One turn moves each row of this set onto another row. After a few examples, where does it send each row asked below?
fumir: [-0.52 -0.82  1.13  0.55  2.12 -1.91 -0.67  0.08 -0.19 -1.41  0.44 -0.47
 -0.63 -0.47  0.29  0.68 -1.43  0.27  0.87  0.41]
Deso: [-1.14 -0.33  0.42 -0.02 -1.24 -0.90  1.81  1.19  0.06 -0.23 -0.43  0.09
 -1.43 -0.44 -1.36  0.83  0.81  0.12  1.79  2.28]
ler: [ 0.15 -1.73  1.05  0.24  0.35 -0.19 -0.01  1.24 -0.87 -0.61  1.32 -0.68
  0.31 -1.02  1.20  0.82 -0.25 -1.53  1.01  1.69]
bapa: [-1.36 -0.74 -1.06  0.24 -0.53 -0.22 -0.59  1.90 -0.23 -1.36  1.90 -1.55
 -2.22 -0.47 -0.14  0.49  0.11  0.45  0.10  1.87]
nizup: [-2.33 -0.80  0.24 -0.84 -0.70 -1.12  0.27  0.69 -0.46 -0.32 -1.56 -2.28
  0.45 -0.84  0.60  2.01 -0.78 -0.58  1.45  1.22]
kazo: [ 0.51 -0.36  1.29 -0.38 -0.59  0.43  0.17  0.86  0.10 -0.77  0.35 -0.20
 -2.05 -0.34 -0.05  0.86  0.04  1.83  1.99  1.71]
tiful: [-1.70 -0.89  0.87 -1.06 -2.39 -0.81 -0.62  1.67 -0.58 -0.26 -0.28 -0.75
 -1.35 -0.38  0.26  0.94 -2.46  0.50  1.28  0.98]
ronid: [ 0.18  0.52  2.13 -0.17 -0.57 -0.61 -1.13  0.31  0.24  0.07  1.16 -1.35
 -0.21 -1.09  0.62  0.38 -1.11 -0.22  1.26  1.24]
nalil: [-1.38 -0.05  1.49  0.12 -0.23 -1.33 -0.34  0.35  0.07 -0.28  1.90 -2.36
 -0.86 -0.25 -1.60  2.08 -1.62  0.16  0.73  1.27]
vuvol: [-1.71 -1.42  0.77  0.13 -1.67 -3.27 -0.87  1.35 -0.10  1.27 -0.17 -1.25
 -0.85 -0.77 -0.26  1.68 -0.14  0.53 -0.33  1.93]
Vunam: [-1.43 -1.30 -0.08  1.28  1.02  0.18 -0.79  0.80  0.62  0.17 -0.09  0.68
 -1.12 -0.68 -0.51  1.81  0.51  0.71  2.11  2.19]
Kinon: [-2.09 -2.08  0.00 -0.13  0.61  0.19 -0.82  0.06  0.16 -0.33  0.70  0.00
 -2.61 -0.25 -0.18  0.06  0.05  0.26  0.25  2.04]
ravo: [-1.38 -0.17  1.50 -0.50  0.50 -1.03 -0.66 -0.84 -0.77  1.13  0.62 -0.40
 -2.06 -0.63 -0.38  0.06 -1.00  1.03 -0.25  1.20]
Zuboz: [-2.29 -2.04  0.35 -0.73 -0.41 -1.92 -1.74  1.01  0.10  0.45 -1.79 -0.61
 -1.15  0.38 -0.37  0.38 -0.15  0.29  0.81  1.84]
puguk: [-1.46 -0.34 -0.97  0.83  0.92 -0.93 -1.64  0.42 -0.09 -0.46  0.39 -0.19
 -1.98 -0.78 -0.69  0.13 -1.43 -0.33  0.16  1.83]
lik: [-2.37 -0.85  1.00 -0.15  1.64 -0.61  0.35  1.24 -0.36 -1.06 -0.09 -2.23
 -1.02 -0.41  0.13  2.04  0.93  0.39  1.62  0.21]
Romuv: [-0.66 -1.18  0.82  1.58  0.31 -0.73 -0.96 -0.18 -0.45 -0.39  1.48 -2.97
 -1.15 -0.01 -0.38  1.28 -1.23  0.49  0.83  1.69]
bek: [-1.64 -0.67 -0.19  0.25 -0.77 -2.69  0.46  2.73 -0.32  0.23  0.08 -0.91
 -0.73 -0.40  0.25  1.06 -2.48  0.41  1.19  2.15]
boki: [-2.45 -0.50 -0.61 -0.07 -1.70 -1.21  1.19  1.35 -0.25  0.82  0.03  0.87
 -1.13  0.01  0.49  0.55  0.15  0.51  0.50  1.07]
fimez: [-0.50 -0.72  0.62 -0.13  0.31  0.10  0.31  0.67 -0.32 -1.07  0.24 -0.87
 -1.50 -0.56  0.12  4.12  0.52  0.25  0.78  1.13]
gub: [ 0.06 -0.92 -0.15  0.44 -1.66 -1.55 -0.87  0.38 -1.07  0.34 -0.22 -2.04
  0.19 -1.35  0.50  0.56  0.33  0.71  0.86  2.44]
Kotog: [-1.55 -0.79  1.06  0.58 -2.18 -0.91  0.43  2.16 -0.78 -0.85  0.25 -2.08
 -0.40 -0.15  0.08  1.22  0.62  0.38  1.08  3.04]
rem: [-1.62  0.63 -1.51  0.32 -0.53 -0.95 -0.78  2.02 -0.71  0.76  0.10 -0.21
 -0.48 -0.32  1.75  1.27 -0.99  0.57  0.61  1.53]
geta: [-0.68 -0.64  0.28  0.02  1.46 -2.01 -0.74  0.69 -0.30  0.43  0.15 -2.93
 -1.72 -0.20  0.17  2.40 -0.08  0.19  0.98  0.09]
Pena: [-1.50 -2.81  0.77 -0.48  0.24 -2.54  0.52  2.11 -1.11 -0.67 -0.39  0.02
 -0.91 -0.99  1.11  1.82  0.08  0.16  1.17  1.63]
Badar: [-1.49 -0.65  1.96 -0.68 -0.67 -0.84  0.21  2.75 -0.19 -0.83 -0.01 -0.44
 -1.80 -0.49  0.50  2.45  0.97  0.14  1.02  2.94]
sazez: [-1.92 -0.48  1.10 -0.09  2.92 -1.42 -0.42  0.76 -0.32 -0.21  0.14 -1.48
 -0.81 -0.32  0.25  1.14 -1.42  0.06  1.19  2.18]
mafed: [-1.88 -2.07  0.42 -0.03 -0.33 -0.66  1.24  1.45 -0.73  1.07  0.13  0.26
 -2.15 -1.59  0.53  2.29  0.14  0.11  1.75  1.98]
Gigit: [ 0.15 -1.43 -0.27 -0.55 -0.42 -3.35 -0.96  2.07 -0.14 -0.55  0.11 -0.29
 -0.38 -0.05  0.17  2.02 -0.50  0.34  0.70  0.87]
tison: [-0.50 -0.81  2.39  0.05 -1.17  0.54  0.33  0.86 -0.49 -0.56  1.49 -0.63
 -0.72  0.04 -0.43  0.97 -1.06 -0.44  1.56  0.52]
pada: [-1.04 -0.61  0.32  0.18  0.66 -1.42 -0.13  1.62 -0.52  0.60  0.48 -0.64
 -0.98 -0.11  0.05  0.54  1.73  0.62  1.11 -0.84]
dol: [-1.69  0.63  0.67  0.35  0.59 -0.62 -1.12 -0.44  0.55  0.28  1.33 -0.95
 -1.37  0.15  0.91  0.86 -0.59  1.02 -0.28  0.28]
Zeg: [-1.43  0.34  0.52 -0.38 -0.60 -2.20  0.64  0.99 -0.95  0.41 -1.47 -1.15
 -0.06 -1.21  1.35  0.61 -0.57  0.18 -0.22  2.48]

ravo -> sazez
Kotog -> boki
Vunam -> fimez
Where do these go?
vuvol -> Zeg
Kinon -> lik
rem -> Gigit
Romuv -> dol
tiful -> Zuboz
bapa -> pada
Badar -> Deso
geta -> ronid

